In the data rows, 128 means zero.
Here are some points, each followed by its number:
[ 93 126  92 127 155  73  45 199 120 143 194  72 129 121 118 125 116 255
 192 201 127  42 109 118 131 154  20 119 103 235 147 123 143 165 127 115
 152 110  13 104  73 108 181 165 146 152 170  78] 0
[145 115 111 142 160  79 163  65 110 108 149  96 126 126 118  95  67  11
 151 214 123  12 104 138 136 139  38 146  86 133 131 114 131 108  84  91
 114 117 203 181  19 179 145 153 160 181 185   0] 1
[142 157 131 149  93 104  96 205 128 143 131 152 119 126 125 130 170 237
  92 105 145 153 144  68  92 125 143 130 133 144 130 127 148  77 144 158
 153 131 102 127 119 143 156 158 155 150 143 253] 2
[140  90 101 132 122 146  34 108 116 126 228 121 123 108 139 108 136 255
 110 209 148  96  84 127 101 133 166  92 161 196 161 181 131 127 107 117
 134 138 146 188  90 141 164 143 156 176 150  57] 3
[124 122 112 126 103 134 113  31 132  90 166 117 131 117 129  93 137 255
  81 190 141  73 110 117 144 147 118 101 151 130 147 184 134 150 162 134
 147 110 116 175 166 182 195 151 151 162 154  55] 4
[106 123 127 135 130 128 135 143 140 137 112 125 131 141 133 149 173 241
 101  26 116 134 138  20  72  94 185 155 153  92  26  26  29  29  30  29
  30  32  31  33  37  39  41  43  43  43  46  47] 5
[142 131 126 122 148 131 106  64 122 125 111  84 127 124 139 153 138   0
 116 152 128 106 128 102 135 105 136 116 115  96 146 111 138  68 132 145
 133 141 201 156 143 192 121 144 142 170 162 158] 6
[115 117  91 126 178 133  56 221 134 108 241 101 121 118 138  89  79 105
 153 184 140  97  99 178 107 153 132 123 134 186 139 154 137 164 128  97
  87 143 184 172  64 187 148 127 157 178 165   0] 7
[123 139 128 125 144 132 132 140 101 123 101 130 122 122 127 132 117  14
 122 134 121 137 127 148 146 122 106 141 109  22  26  26  29  29  30  29
  30  32  31  33  37  39  41  43  43  43  46  47] 8
[120 140 156 119 113 156 197  25 125 114  87 147 129 134 123 132 140  41
 117  96 115 154 143 126 155 118 229 149 157 115 143 145 149 139 176 183
 188 136  85 152 255 135 153 171 164 143 164 218] 9
[ 53 161 146 115 177 137 163 191  99 148 148 111 123 140 129 156 143 218
 222  89 147 137 134  89  86 118 132 157  90 169 124  88 132 148 149 161
 138 140  86  97 223  94 162 174 145 138 174 140] 10
[117 111 135 119  92 146 200  36 139 115 105 164 129 135 137 124  84 160
  89 123 143  83 137 104 138 102 206 117 132 120 138 151 108  91 119 147
 164 146 255 151 233 205 160 157 145 153 176 237] 11
[146 141 121 106 127 153 171 169 123  87  74 159 127 123 141 105 109   0
 146 191 105 132 133 201 114 150 110 107 112 199 146 122 127 223 138 141
 161 147 227 152 227 113 159 134 154 147 165 166] 12
[140 125 132 115  92 159  34  55 137 158 135  56 116 146 128 147 129 181
 150 164 116 176 126 145 204 118 130 100 160 105 152 144 151 202 176 113
 200 164   0  83 124 144 155 143 171 159 143 194] 13
[121 131 128 139 127 132  92 205 151 148 144 120 122 132 128 142 155 255
 138 119 122 127 127  76 100 131 130 143  21  22  26  26  29  29  30  29
  30  32  31  33  37  39  41  43  43  43  46  47] 14
[153 136 128 133 106 146 173 218 140 127  33 209 137 114 129 122 140   0
  94 136 118 157 123 105 105 155 177 148 106 187 156 114 115 127 119 164
 141 128 197 161 211 125 156 153 169 173 144 224] 15
[103 121 129 154 113 115  73 134 137 135 170 101 110  99 136 126 141 255
 130 184 109  74 113  92 116 128  61  89 134 180 141 133 129 119 154 127
 161 154 188 138 160 109 155 136 146 154 160 165] 16
Which five points above are nearest to each new point, looking only along the 4 directions in which the numbered points spread most? Their numbers follow each, nearest first.
[137 137 129 119 102 122 129 121 145 151 130  92 143 156 106 108 117 183
 109 101 119 140 154 144 107 128 128 113 165 133 134 160 148 104 134 142
 139 142 156 124 100 178 177 174 170 176 168 169] 13 16 4 2 6
[118 137 131 116 107 130 151  33 144 118 152  79 118 122 121 145 137 134
  89  69 143 147 138  77 150  99 162 119 166   5 145 154 130  70 180 149
 121 165 125 122 177 211 105 139 140 145 155 211] 11 9 13 6 4
[141 128 124 124  67 108 185 152 145 134  62 166 140 135 129 138 100 133
 158 137 135  79 150 101 108 123 140 162 122 132 141 141 136  64 134 139
 141 123 220 128 147 195 169 169 162 160 160 212] 6 11 9 15 12
[123  99 131 110 128 137 118  76 131 132 196 147 130 132 123 113 101 181
 158 127 110  77 115 144 148 109 177 146 115 213 156 138 133 163 151 113
 126 144 155 158 173 128 163 167 148 134  46  47] 16 4 3 13 6
[125 187 130 136  90 121 202 224 131 111 111 251 160 137 118 135 128 154
 136  87 136  85 125  77  56 122 116 164  93 167 120 102 130 129 115 156
 137 107 191 104 180 138 184 162 154 164 163 161] 10 15 2 12 16
[135 137 145 125 161 157 177  57 125 122 119  98 118 130 121 121 113   0
 180 160 106  82 119 148 168 119 142 137  80 181 151 123 151 163 150 140
 175 121  95 174 228 145 181 182 146 127 177 129] 6 12 15 11 9
[124 156 136 132 123 115 190 127 125 114  96 118 116 136 111 142 151  99
  89  58 124 145 119  59 115 114  79 142 130  72 118 110 124 133 184 170
 155 137 108 126  37  39  41  43  43  43  46  47] 8 6 2 5 10
[127 137 117 120 130  47 123 236 117 164 177  86 117 143 114 121  87 147
 159 151 119 122 137 166 121 156   0 123 116  90 106 130 144 144 157 100
  64 142  31  33  37  39  41  43  43  43  46  47] 14 0 8 5 7
[108 151 151 123 155 137 181  33 123 143 143  78 118 133 115 112 130  65
 106 153 121  89 141 151 140 115 169 128 148 138 150 143 141  92 131 162
 137 131 141 178 234 178 165 177 143 156 180  89] 6 11 9 4 13
[165 129 115 156 112 108 201 255 137 118  84 251 119 127 115 122  91  78
 125 111 130 131 158 180 116 158  72 167 113 194 131 121 139 202 111 141
 145 142 136 104  51 136 156 156 159 161 156 156] 12 15 10 6 7
[173 107 137 140 142 153 161 105 134 158 129 163 137 150 114 165 175 163
  72   0 139 212 153  63 142 105 255 130 128  57 146 113 141  69 136 152
 151 169 118 107 110 166  90 164 163 145 153 255] 9 11 2 13 10
[122 128 123 130 145  83 118 143 100 120  69 100 127 113 128 134 100  13
 159 175 113 117 130 146 154 160   0 140 116 138 142 124 151 170 157 153
 155 145 171 152  89 122 166 147 133 152 166 135] 12 6 7 1 15
[134  74 116 132 164 169  74  63 139 117 203 102 142 124 137 120 112 148
 129  93 116  69 114 150 105 113 230 125 176 137 166 181 159 112 116 113
 126 167 255 182 154 192 141 138 162 155 146  24] 4 6 3 16 13
[110 130 114 130 145  92  76 110 125 116 180 102 139 128 130 106 132 217
 114 199 137  79  97 143 137 141  54 102 117 139 148 179 135 174 139 116
 150 126 115 160  87 144 171  43  43  43  46  47] 3 16 4 7 0
[ 89 156 136 116 116 125 121 193 110 141  35 128 135 135 142 122 100 168
 143 130 138 142 159 136  84 147   8 144 132 130 127 117 134 175 152 160
 123 153 255 114 165  96 176 150 160 166 157 158] 10 12 16 15 2
[182  86  92 134 127 126 106 218 132  88 117 171 138 117 153 108 103  13
  99 135 139 148 127 193 105 157 160 118 156 160 138 141 143 189 102 147
 150 170 255 176  51 172 161 129 167 191 138  66] 12 6 7 1 15
[136 130 151 126 166 127 129 199 121 137  59  57 125 141 133 154 108   7
 172 116 126 151 127 124  98 120 106 168 111 120 146 108 130  98 150 144
 102 156 200 139  81  39  41  43  43  43  46  47] 6 8 15 12 1
[170 137 170 122  70 162  87 128 147 145  75 126 135 143 144 137 147  54
  82 119 149 228 174 135 105 122 231 117 180  78 150 149 133  79 123 154
 135 157 202 142 171 150 117 146 150 184 143 255] 9 11 6 15 2
[ 96 126 109 125 171 100 120 142 119 130  75  78 151 120 142 133  83 124
 193 215  92  31 111 164 133 146   0 162 100 187 154 131 144 210 150 149
 149 132 182 127 157 114  41  43  43  43  46  47] 7 1 16 6 3
[ 90 160 107 131 134 112 112 182 119 122 157 186 140 129 131 124 107 255
 165 119 137  69 109  69  49  93  54 124  91 161 107 106 141 103 102 131
 125 138 246 117 162 123 182 149 135 156 158 142] 16 10 2 13 3
[118 126 126 116 126  99 156 181 136 150 167 130 118 111 117 132  96 217
 153  96 137 123 127 136 139 124  63 137 117 106 158 150 152 110 167 113
  30  32  31  33  37  39  41  43  43  43  46  47] 14 5 8 10 0
[147 132 134 117  68 158 158  95 157 106  67 191 141 147 138 147 134 145
  84  84 124 184 174 167 127 108 113 115 181  93 127 161 142 167 154 147
 165 183 228 119 210 152 160 150 160 149 146 255] 9 11 15 6 2
[110 151 100 143 153  36 135 255 106 127 136 186 135 125 128 127 116 171
 172 184 142  98 124 166 100 164   0 144  90 158 109 112 142 179 112 135
  90 125 105 162  20 143 156 158 160 177 144  89] 7 0 16 10 3
[115 110 125 115 111 164 106  82 131 164 165 156 128 121 123 120 131 244
 118 111 139 176 134 145 149 114 169 126 149 135 147 174 150 171 172 162
 159 158 108 123 198 125 176 162 172 155 152 247] 13 2 16 10 11
[ 76 136 124 125 149 115 128 159 123 132  73 113 132 125 140 112  77 128
 173 179 116  42 113 171 119 132   0 131 101 191 146 113 141 213 124 129
 162 162 255 137  37  39  41  43  43  43  46  47] 7 1 6 16 0
[112 145 118 115 140 149 169 200 130 137 117 166 135 120 126 107 110 104
 153 193 121 122 144 185 117 159 122 134 139 233 138 120 133 207 125 150
 150 130  64 120 205 110 180 159 165 162 164 139] 10 12 16 15 2
